In the data rows, 128 means zero.
Each pair is two rows. How far apart are they, by a hidden measure? 0 means very close, and 40 very far. Two or three weighted sums of its numbers give each row a place; it is the straight-line distance between the places.
108,075,132,167,133,128,103,109,147,119,152,154,147,116,110,149,125
115,118,093,124,112,178,138,078,118,096,187,115,161,143,155,143,143 >> 22
112,066,155,179,139,120,090,124,149,127,144,157,140,117,094,155,114
123,088,132,158,133,130,104,114,132,132,151,132,142,131,112,149,117 >> 7
145,152,110,117,125,158,118,114,089,151,175,104,132,140,146,143,133
140,169,145,098,139,129,143,159,122,124,110,132,107,118,131,107,129 >> 8
117,132,110,120,137,131,129,112,145,124,133,129,128,118,134,132,128
097,129,091,124,152,158,136,088,152,078,155,132,155,103,127,140,144 >> 2
142,151,095,103,151,182,140,106,116,110,152,113,151,135,138,129,135
076,144,086,140,195,152,131,091,194,030,116,137,160,063,082,143,152 >> 30
113,162,098,108,147,159,150,112,169,108,081,134,132,112,154,108,104
132,190,102,083,151,130,161,132,186,117,070,103,109,094,123,100,103 >> 38
171,149,133,085,159,154,154,160,130,168,114,183,108,096,180,073,088
173,154,137,075,170,147,153,172,133,176,111,180,104,090,166,073,093 >> 3
118,128,122,130,124,124,120,113,142,129,133,130,126,127,128,130,122
106,133,102,140,106,139,144,110,131,138,120,157,118,137,168,109,098 >> 24
129,145,120,118,121,142,147,128,120,153,121,164,104,132,184,110,085
163,156,115,075,161,150,158,149,151,160,104,179,114,096,178,075,086 >> 8
170,151,137,078,168,151,155,165,129,166,112,181,111,099,174,070,090
167,163,152,085,171,140,145,197,104,152,105,157,093,090,130,085,124 >> 12
139,175,180,102,148,144,121,194,113,086,102,143,124,107,148,090,158
141,157,120,110,131,146,118,125,097,150,151,123,122,135,135,130,128 >> 15
139,151,149,121,121,140,112,153,092,140,136,128,125,130,145,121,126
142,134,168,133,126,138,107,177,096,136,106,126,119,121,149,107,125 >> 5
177,113,197,144,169,171,092,193,094,150,113,111,132,134,113,134,111
142,127,171,138,137,146,101,179,114,096,092,128,141,124,140,112,148 >> 15
129,120,148,117,118,115,092,115,120,131,152,107,133,151,109,154,139
174,122,186,131,174,177,103,198,086,147,116,129,131,122,124,113,120 >> 31
162,133,192,126,191,180,106,210,084,139,099,145,126,108,119,100,121
144,157,153,111,135,128,139,181,107,099,103,137,125,106,138,102,170 >> 33
132,142,153,124,125,127,126,162,118,079,102,132,148,130,141,116,180
137,142,139,119,119,117,142,162,129,076,100,137,148,125,137,119,200 >> 5
151,092,035,120,119,058,223,081,172,149,104,085,102,160,083,156,141
129,093,043,134,131,072,198,075,177,119,118,104,120,138,087,158,142 >> 15
113,100,064,136,145,097,168,082,177,104,121,116,136,122,095,150,143
143,142,097,107,126,101,176,126,162,140,102,114,110,123,124,114,124 >> 29
143,167,112,091,170,164,143,133,143,123,103,150,128,108,145,097,100
104,149,095,124,156,137,133,104,162,093,120,130,141,094,117,132,130 >> 23
161,152,092,107,137,204,137,093,079,126,194,084,161,146,150,149,147
130,175,118,092,160,138,145,130,158,117,092,122,114,103,124,112,110 >> 19
146,170,116,091,165,155,144,134,142,127,102,145,124,110,141,100,100
158,169,130,097,159,160,125,146,088,159,141,155,121,120,141,111,104 >> 7
153,161,125,105,144,159,120,133,080,154,156,133,126,131,134,125,122
141,172,165,097,148,135,137,172,102,117,110,141,109,112,141,092,132 >> 14
155,117,191,147,129,142,089,195,092,143,090,128,120,129,139,108,113
144,115,102,129,127,111,165,123,146,133,097,107,124,133,111,122,136 >> 17
145,153,128,104,133,108,166,143,153,104,099,103,110,120,109,117,153
152,164,093,095,145,087,206,114,184,124,086,062,087,124,071,133,127 >> 15
151,202,123,074,169,089,204,133,192,124,074,040,067,101,048,126,117
143,188,110,085,161,094,195,130,185,117,081,061,086,109,069,126,120 >> 16
134,123,126,131,127,120,136,130,134,141,115,126,119,126,129,128,122
148,167,151,100,151,155,121,164,077,142,134,143,116,120,138,112,124 >> 4
139,178,178,095,153,148,127,195,090,101,103,146,117,107,140,084,138
136,146,112,102,134,145,157,133,139,157,110,165,111,112,183,089,088 >> 32
165,155,131,088,154,112,171,165,136,146,106,126,096,104,112,100,136
168,164,151,088,174,132,157,199,101,148,108,145,083,089,114,090,136 >> 9
159,136,096,095,126,077,207,130,167,131,106,098,097,129,090,130,159
165,159,144,089,160,123,156,186,116,141,102,138,094,093,111,103,143 >> 10
162,154,178,102,167,164,125,195,081,153,115,161,112,101,159,082,107
163,159,192,100,184,172,115,214,061,150,112,171,109,095,151,078,119 >> 12
169,148,169,091,172,176,131,187,091,160,117,176,115,110,168,078,096
167,163,185,095,185,174,123,215,067,150,113,177,106,090,156,070,112 >> 10
138,140,131,118,121,117,148,145,132,090,102,119,135,132,129,120,165
153,156,158,107,146,134,132,191,110,104,103,143,121,105,141,100,169 >> 3
162,156,134,086,146,116,168,167,136,143,108,127,095,105,121,104,132
138,147,117,111,124,127,146,138,133,155,111,153,104,113,163,103,104 >> 8
143,171,136,092,145,143,144,153,130,135,102,136,115,107,153,093,108
152,160,095,081,132,077,213,131,184,135,094,063,075,115,064,127,138 >> 32
153,156,084,084,133,072,215,125,193,135,094,059,073,120,057,131,134
143,153,098,093,128,091,193,125,176,122,097,096,102,129,096,126,139 >> 25
099,078,109,173,120,104,120,109,148,120,152,160,163,099,114,133,158
127,113,114,143,112,106,145,131,129,121,115,133,140,123,131,128,161 >> 15
107,080,055,160,124,074,161,078,167,121,145,144,145,110,105,143,159
135,151,077,110,153,102,179,105,184,126,085,090,106,111,104,134,120 >> 21
112,172,087,114,162,148,147,113,183,095,062,124,131,102,136,111,104
116,108,093,145,125,104,153,100,158,128,131,132,134,117,118,141,137 >> 8
132,095,171,173,117,123,090,167,108,137,120,150,147,122,124,119,134
128,120,151,161,109,120,107,168,092,115,106,149,158,125,149,114,162 >> 12
061,052,082,197,123,089,108,078,166,104,187,205,188,059,117,136,190
067,055,065,198,123,081,111,075,170,100,189,203,186,050,124,136,193 >> 7
096,077,071,164,123,085,144,084,160,115,152,154,153,101,112,143,162
144,159,128,097,128,111,171,143,147,113,102,114,108,116,122,112,141 >> 33
129,134,129,126,120,119,137,138,128,133,116,127,121,129,130,117,135
141,129,115,130,122,110,145,145,126,099,099,128,144,127,133,125,186 >> 18
120,102,108,149,115,104,141,123,139,124,125,138,144,123,120,133,150
146,097,141,150,127,122,127,157,112,141,094,128,136,139,123,122,125 >> 15
144,105,137,149,129,126,127,150,116,137,093,124,133,136,121,120,136
135,110,121,140,128,117,140,126,143,140,105,121,127,128,115,126,122 >> 14
161,161,117,103,150,172,126,127,080,148,158,132,133,127,135,122,118
169,167,132,103,162,174,115,146,063,162,162,150,128,124,127,119,109 >> 4
170,170,131,113,162,187,110,139,047,160,175,136,140,122,119,124,121
160,165,136,100,160,159,122,152,066,161,148,150,120,123,138,112,109 >> 17
174,173,137,112,170,183,103,152,045,157,164,149,131,123,127,116,111
172,162,124,114,166,198,121,129,056,148,177,133,148,129,122,136,123 >> 4
175,162,108,121,158,219,124,120,039,138,192,117,158,134,133,145,129
166,161,091,119,135,223,134,095,060,129,203,086,176,142,149,152,143 >> 14
169,152,081,113,142,237,149,080,074,111,214,076,187,149,155,158,158
169,146,065,112,129,239,155,070,081,108,218,062,185,150,163,156,162 >> 12
142,138,080,105,118,202,150,069,101,108,200,074,165,160,163,151,157
076,092,095,151,119,152,137,081,145,061,175,167,162,116,139,135,143 >> 16
085,097,095,144,120,157,132,081,135,076,174,150,160,127,143,134,143
115,091,132,160,126,144,104,112,123,116,157,138,147,135,110,148,120 >> 10
065,047,101,202,126,105,106,089,166,100,187,202,183,070,113,132,169
163,082,177,169,136,147,072,141,108,161,139,106,136,162,075,168,101 >> 24
190,087,189,171,141,163,066,146,099,178,146,086,143,162,068,181,101
205,088,195,175,154,169,056,160,091,186,143,080,145,164,054,192,091 >> 3
170,082,200,175,134,136,064,163,103,183,120,104,127,163,075,168,085
139,153,162,113,130,136,124,173,101,113,107,134,122,116,148,103,140 >> 10
148,113,145,147,121,144,094,137,106,165,139,107,127,146,124,150,110
129,133,102,119,128,153,126,098,119,126,169,107,145,127,137,143,140 >> 6
124,125,102,125,129,147,124,097,133,122,161,120,144,126,132,140,136
150,113,128,138,125,165,111,106,108,150,171,092,152,149,125,161,127 >> 3
140,141,103,111,131,169,130,099,106,128,178,099,146,136,145,147,142
155,144,088,112,126,190,134,087,089,130,200,072,160,146,148,151,152 >> 10
095,093,102,147,129,150,123,087,141,082,170,145,155,119,132,144,141
108,066,145,178,136,121,093,123,149,124,146,157,143,116,096,149,121 >> 12
124,091,100,148,137,103,151,103,159,128,116,129,132,130,101,139,125
137,121,103,127,120,172,127,093,112,126,176,095,157,140,136,151,136 >> 25
119,071,153,177,133,119,089,129,146,138,137,153,140,127,097,156,113
067,040,116,209,119,097,097,095,158,117,192,210,203,070,107,129,181 >> 39
091,040,147,198,145,112,089,118,158,120,173,185,181,080,090,139,153
153,091,209,159,142,137,065,178,109,154,114,121,126,135,093,145,098 >> 18
151,132,174,119,130,141,099,159,099,156,123,116,107,141,141,125,106
148,167,158,090,148,153,134,172,102,143,111,142,107,107,155,084,107 >> 12
109,053,161,178,145,125,082,127,160,120,159,168,146,102,081,147,122
108,032,171,191,156,118,080,130,165,123,162,179,170,100,068,152,131 >> 19
120,046,182,185,144,116,078,137,149,135,151,161,148,133,069,153,116
119,063,178,168,143,122,081,132,146,126,145,153,142,128,082,150,106 >> 7
130,096,155,143,126,130,095,134,130,143,141,129,123,134,110,140,109
096,052,153,183,141,120,091,120,165,110,163,175,163,094,091,142,132 >> 19
080,070,087,179,127,105,121,083,160,107,165,175,161,090,121,135,151
078,082,067,182,132,107,126,077,165,093,154,174,160,095,130,132,148 >> 11
130,091,062,143,111,075,183,091,160,133,122,122,134,130,103,147,157
129,106,078,125,131,087,177,096,162,107,118,114,131,137,099,143,153 >> 5
116,110,134,128,117,135,114,107,130,124,151,120,121,152,129,141,118
135,119,097,121,125,099,169,114,155,108,109,108,130,137,104,135,149 >> 1
071,069,084,169,153,118,116,070,180,039,168,176,187,091,098,157,177
116,109,073,136,137,103,161,092,173,108,117,118,135,124,100,144,140 >> 28
116,118,130,131,128,126,115,115,140,129,139,130,130,127,121,136,127
141,147,139,115,132,141,139,150,110,162,122,162,103,122,166,104,096 >> 22
133,148,139,122,126,130,128,147,110,152,119,148,107,123,154,110,108
116,112,114,133,134,122,118,113,145,109,136,126,138,124,113,141,137 >> 8
126,115,138,133,127,116,124,128,134,089,123,134,155,137,117,134,172
135,128,129,137,128,133,129,153,131,101,095,117,133,124,137,112,151 >> 24
146,135,168,138,161,163,108,183,105,113,086,122,131,116,135,106,126
125,119,155,116,106,101,082,119,121,119,142,112,133,158,104,152,133 >> 30
137,124,187,124,106,113,060,134,104,142,135,096,123,171,097,157,112
110,122,157,112,101,092,085,115,128,110,144,120,134,159,103,149,144 >> 7
163,124,136,115,126,159,100,109,087,181,185,063,149,165,121,166,133
162,135,104,110,123,192,124,088,078,171,212,046,172,160,150,172,148 >> 9
165,140,105,112,126,198,130,090,076,160,214,052,173,154,147,172,146
122,143,134,077,075,117,098,086,082,178,182,053,127,195,151,160,125 >> 28
124,136,150,087,081,109,088,095,081,174,169,066,121,191,137,154,116
154,124,146,111,109,135,092,112,091,177,176,062,138,178,123,165,121 >> 16
170,124,177,129,162,167,096,170,094,146,128,115,139,128,118,128,126
127,125,131,155,152,163,106,160,105,105,087,123,134,113,146,108,119 >> 13
109,116,137,124,110,101,096,111,131,117,145,125,132,146,109,143,141
095,122,140,130,096,092,101,108,136,097,143,138,134,149,115,146,148 >> 5
076,141,108,175,070,097,123,109,108,142,123,160,102,142,162,133,104
043,153,113,156,031,088,104,088,070,161,142,132,098,184,195,139,088 >> 19
055,140,132,162,045,079,100,098,096,126,126,153,107,169,159,139,107
106,128,122,114,099,107,109,098,110,141,155,111,123,154,129,143,133 >> 10
142,152,120,119,126,147,120,120,097,148,154,120,126,131,141,130,129
150,148,105,117,122,172,118,105,084,152,188,082,149,142,145,147,138 >> 6
137,087,187,127,129,112,069,135,133,138,137,117,114,160,079,156,100
149,107,175,118,118,122,083,130,111,174,137,091,109,180,106,157,107 >> 14
132,103,161,120,125,125,092,119,136,145,145,111,124,157,106,153,114
097,101,128,143,136,134,110,099,149,084,150,147,138,121,112,143,127 >> 7
075,093,093,162,154,134,119,082,168,063,152,158,161,093,104,148,151
143,150,108,102,135,124,156,137,146,157,100,149,110,108,161,099,103 >> 23
150,152,126,100,136,121,155,151,129,138,109,133,107,114,136,102,128
153,159,165,103,164,156,121,195,076,144,112,158,115,101,151,091,119 >> 21
108,124,119,137,104,137,128,106,123,131,137,135,119,149,152,136,108
101,134,092,141,103,153,154,105,129,122,110,155,124,144,192,110,101 >> 20
087,085,099,154,154,123,115,085,171,071,155,151,161,106,095,153,153
086,084,147,153,140,117,087,113,166,062,161,167,152,092,094,143,140 >> 34
042,099,114,158,128,105,110,082,170,019,183,196,192,081,113,142,186
056,090,117,160,132,111,111,090,168,033,179,192,182,081,108,143,173 >> 10
071,087,139,163,136,121,093,109,158,052,164,184,160,083,108,138,138
040,124,141,142,114,101,108,094,156,005,182,193,193,091,120,138,186 >> 31
053,105,144,157,119,106,095,105,150,046,172,185,169,085,116,134,148
057,089,131,163,130,116,098,099,165,047,172,189,171,084,106,140,152 >> 16
085,084,147,157,139,125,091,115,155,056,160,175,147,091,099,136,118
089,084,153,150,140,114,083,115,163,074,159,163,150,098,088,145,133 >> 11
123,084,178,132,135,120,079,129,142,109,139,134,120,140,087,145,105
071,072,107,168,151,112,106,082,177,052,167,176,176,091,100,152,163 >> 18
079,076,072,162,156,110,129,068,179,058,157,159,176,101,094,158,175
066,079,120,164,143,119,103,097,173,046,169,185,170,086,101,145,162 >> 29
069,074,101,164,146,110,112,079,179,034,169,183,184,092,097,158,183
120,084,168,137,138,117,081,126,145,108,149,135,128,125,088,150,115 >> 22
144,079,183,150,128,116,079,138,128,149,137,123,125,161,079,157,098
096,039,154,188,148,119,089,121,161,112,166,182,163,094,079,140,132 >> 10
081,023,150,203,140,115,092,111,169,116,179,201,186,086,081,137,153
101,052,149,185,141,113,087,120,158,117,164,175,161,091,086,144,138 >> 12
163,100,206,141,133,136,069,169,105,171,120,105,114,161,099,148,097
086,045,134,193,139,114,098,104,163,104,176,193,178,082,099,139,154 >> 19
123,084,161,156,132,123,089,134,136,138,145,140,134,122,103,145,117
147,107,137,147,124,137,099,125,113,158,151,113,135,143,116,152,115 >> 12
156,089,163,163,131,140,082,134,116,162,147,113,130,152,091,166,108
157,076,180,172,135,139,073,146,118,167,138,115,136,159,073,169,094 >> 4
045,149,108,178,043,095,117,096,077,152,129,151,096,169,186,139,090
037,149,116,178,032,087,109,095,073,148,131,153,098,172,187,136,087 >> 11
131,102,153,142,125,131,097,133,129,147,140,123,125,140,113,145,108
104,061,158,175,146,118,084,124,157,117,159,167,149,106,085,149,124 >> 16
172,074,202,152,139,124,057,153,119,181,131,095,123,182,055,169,091
172,078,208,147,136,130,059,152,118,180,129,096,122,180,062,169,091 >> 2
130,073,173,156,130,117,083,131,135,132,141,139,129,139,091,154,108
111,137,108,119,109,148,146,105,129,125,132,126,115,149,168,130,103 >> 34
155,141,105,120,120,176,117,099,089,153,190,079,150,144,144,152,137
149,119,110,131,124,162,116,100,106,145,175,093,148,142,131,152,133 >> 8
117,137,093,110,150,170,141,091,133,093,157,116,153,124,135,138,145
107,059,152,183,135,116,088,120,152,127,145,165,139,118,090,150,115 >> 19
102,082,122,169,131,131,109,102,149,107,156,153,147,114,107,145,127
075,093,085,162,151,133,123,085,168,067,150,164,168,088,107,141,152 >> 10
080,056,119,188,132,125,106,100,160,089,162,189,165,099,113,138,137
090,098,099,141,124,156,129,082,136,083,174,147,159,120,134,137,141 >> 13
131,134,079,107,120,188,152,072,107,101,195,091,166,149,156,151,152
130,129,090,115,124,180,138,083,113,116,187,094,159,143,149,150,149 >> 4
151,158,114,107,138,172,116,115,078,153,175,110,138,136,141,143,130
165,158,089,111,129,217,135,088,070,127,205,075,166,144,152,152,144 >> 22
158,160,115,093,160,165,130,132,099,147,146,143,125,124,140,115,115
137,178,119,087,170,140,148,134,155,125,089,129,118,102,131,106,102 >> 19
141,186,121,082,170,136,158,139,164,125,081,120,103,099,123,099,097
146,208,127,074,175,110,188,140,188,121,074,061,073,095,068,115,109 >> 31
118,164,103,107,158,135,149,118,167,106,098,115,123,106,117,116,118
140,144,115,106,132,150,156,131,143,156,112,164,115,117,183,091,087 >> 23
138,149,149,121,129,139,129,161,104,147,116,144,106,117,158,106,115
154,158,144,095,153,140,146,177,108,148,111,150,106,103,147,091,119 >> 5
130,148,106,088,120,169,164,099,135,134,129,137,126,138,202,106,094
115,135,094,089,096,158,166,079,123,125,152,108,124,170,191,125,116 >> 8
109,132,100,093,091,153,157,080,112,129,161,098,121,188,178,136,126
140,118,117,080,095,147,133,078,110,137,173,075,127,197,143,155,141 >> 14
106,139,084,104,090,159,168,078,116,123,148,110,123,178,195,131,115
119,103,153,140,100,127,100,114,112,133,132,124,110,183,125,144,101 >> 26
116,100,149,146,102,127,100,114,115,134,127,136,111,178,118,146,102
077,037,137,205,125,121,101,106,154,105,171,206,178,102,100,128,141 >> 29
071,056,091,191,129,099,113,087,163,099,177,189,173,081,117,133,159
118,158,106,107,145,151,145,115,155,125,092,135,126,117,159,105,100 >> 28
122,150,102,115,132,134,146,115,154,125,102,133,120,117,146,114,110
134,175,115,083,150,151,150,133,169,134,084,135,117,099,161,083,083 >> 15
148,169,140,082,151,158,142,157,131,146,105,149,107,098,164,077,097
140,163,147,104,135,136,140,160,122,123,109,127,109,119,139,102,131 >> 6
105,126,108,138,124,130,132,106,151,121,121,143,133,124,140,126,114
148,101,168,119,119,132,094,123,115,166,146,094,116,182,106,155,108 >> 13
162,098,195,140,129,133,077,157,106,174,126,105,115,166,095,153,095
158,116,190,134,129,139,081,170,098,162,117,109,110,153,120,133,095 >> 7
136,104,167,150,124,132,089,156,115,143,126,133,128,129,122,134,118
159,110,184,126,129,131,078,154,103,173,128,100,113,172,106,147,099 >> 15
152,102,158,113,114,134,098,113,111,165,145,089,122,188,112,160,114
148,073,186,156,123,121,068,140,124,163,127,121,117,178,071,161,096 >> 7
126,070,177,162,139,121,080,137,145,135,145,143,133,131,082,153,109
143,117,166,141,124,129,097,158,107,144,118,128,120,128,127,122,115 >> 10
151,112,169,124,118,131,091,142,105,171,136,105,114,169,114,144,099
136,147,132,114,119,112,149,156,128,099,106,123,132,130,131,119,163 >> 8
137,150,144,116,123,117,142,163,127,096,107,131,129,125,138,115,171
135,177,119,086,147,128,165,141,168,124,082,110,109,099,129,098,110 >> 26
130,178,094,100,152,143,157,120,187,109,066,114,123,100,137,104,098
150,145,102,093,122,081,197,129,170,118,106,093,096,135,100,128,147 >> 12
155,140,078,090,127,066,213,112,183,134,101,078,081,135,078,138,145
143,094,056,131,115,066,197,089,159,140,118,111,120,135,100,153,156 >> 32
077,050,106,195,128,099,104,097,166,109,176,192,180,079,108,134,161
084,075,127,175,125,122,106,107,147,101,160,174,150,104,114,138,127 >> 16
076,122,098,163,109,146,136,095,133,097,124,158,129,137,154,128,108
084,115,098,159,116,142,136,099,142,101,130,160,134,123,145,130,111 >> 7
125,175,099,093,156,160,150,119,177,111,069,126,128,103,153,091,092
136,175,113,084,147,121,163,136,169,122,084,113,104,105,124,102,110 >> 11
137,149,119,108,131,111,164,129,151,120,108,113,118,124,126,117,133
109,113,080,148,130,107,144,096,165,109,120,140,133,116,127,131,127 >> 14
142,106,066,120,115,070,203,096,165,142,112,105,109,143,098,141,148
151,122,076,106,116,069,203,111,167,124,110,094,108,144,093,139,156 >> 12
147,146,115,096,122,098,173,150,160,105,106,107,108,123,110,122,177
144,155,140,108,138,126,135,185,124,095,104,128,118,102,135,099,177 >> 9
141,172,170,101,145,138,129,191,110,102,103,137,116,104,142,091,145
147,168,131,087,131,109,174,157,155,110,102,105,105,114,113,112,152 >> 17
134,181,116,086,152,135,159,138,175,125,076,116,108,097,133,096,102
146,151,141,100,127,105,154,169,141,090,103,120,123,119,126,107,183 >> 18
147,171,114,086,133,100,192,137,176,127,091,093,096,111,099,115,134
141,159,139,103,134,133,141,151,124,132,108,126,114,113,144,109,126 >> 26
140,170,137,093,140,129,154,155,144,121,098,118,109,113,130,100,124
147,156,115,084,128,090,192,139,170,116,102,096,098,120,096,119,148 >> 8
152,133,093,102,120,080,190,129,162,114,105,101,114,139,100,130,171
146,166,117,085,143,091,201,127,184,124,094,073,090,117,076,128,136 >> 30
150,176,110,082,153,088,206,127,193,124,089,059,079,117,064,130,128
153,172,111,083,144,087,204,130,188,124,090,066,084,120,073,125,136 >> 1
150,173,108,084,144,092,202,123,182,125,086,067,087,114,073,128,130
153,192,135,077,158,103,193,148,179,114,090,076,079,103,074,117,131 >> 9
151,200,142,076,162,105,189,148,178,122,086,063,071,098,070,112,117
149,195,158,082,171,132,162,170,149,123,091,091,080,096,099,094,115 >> 18
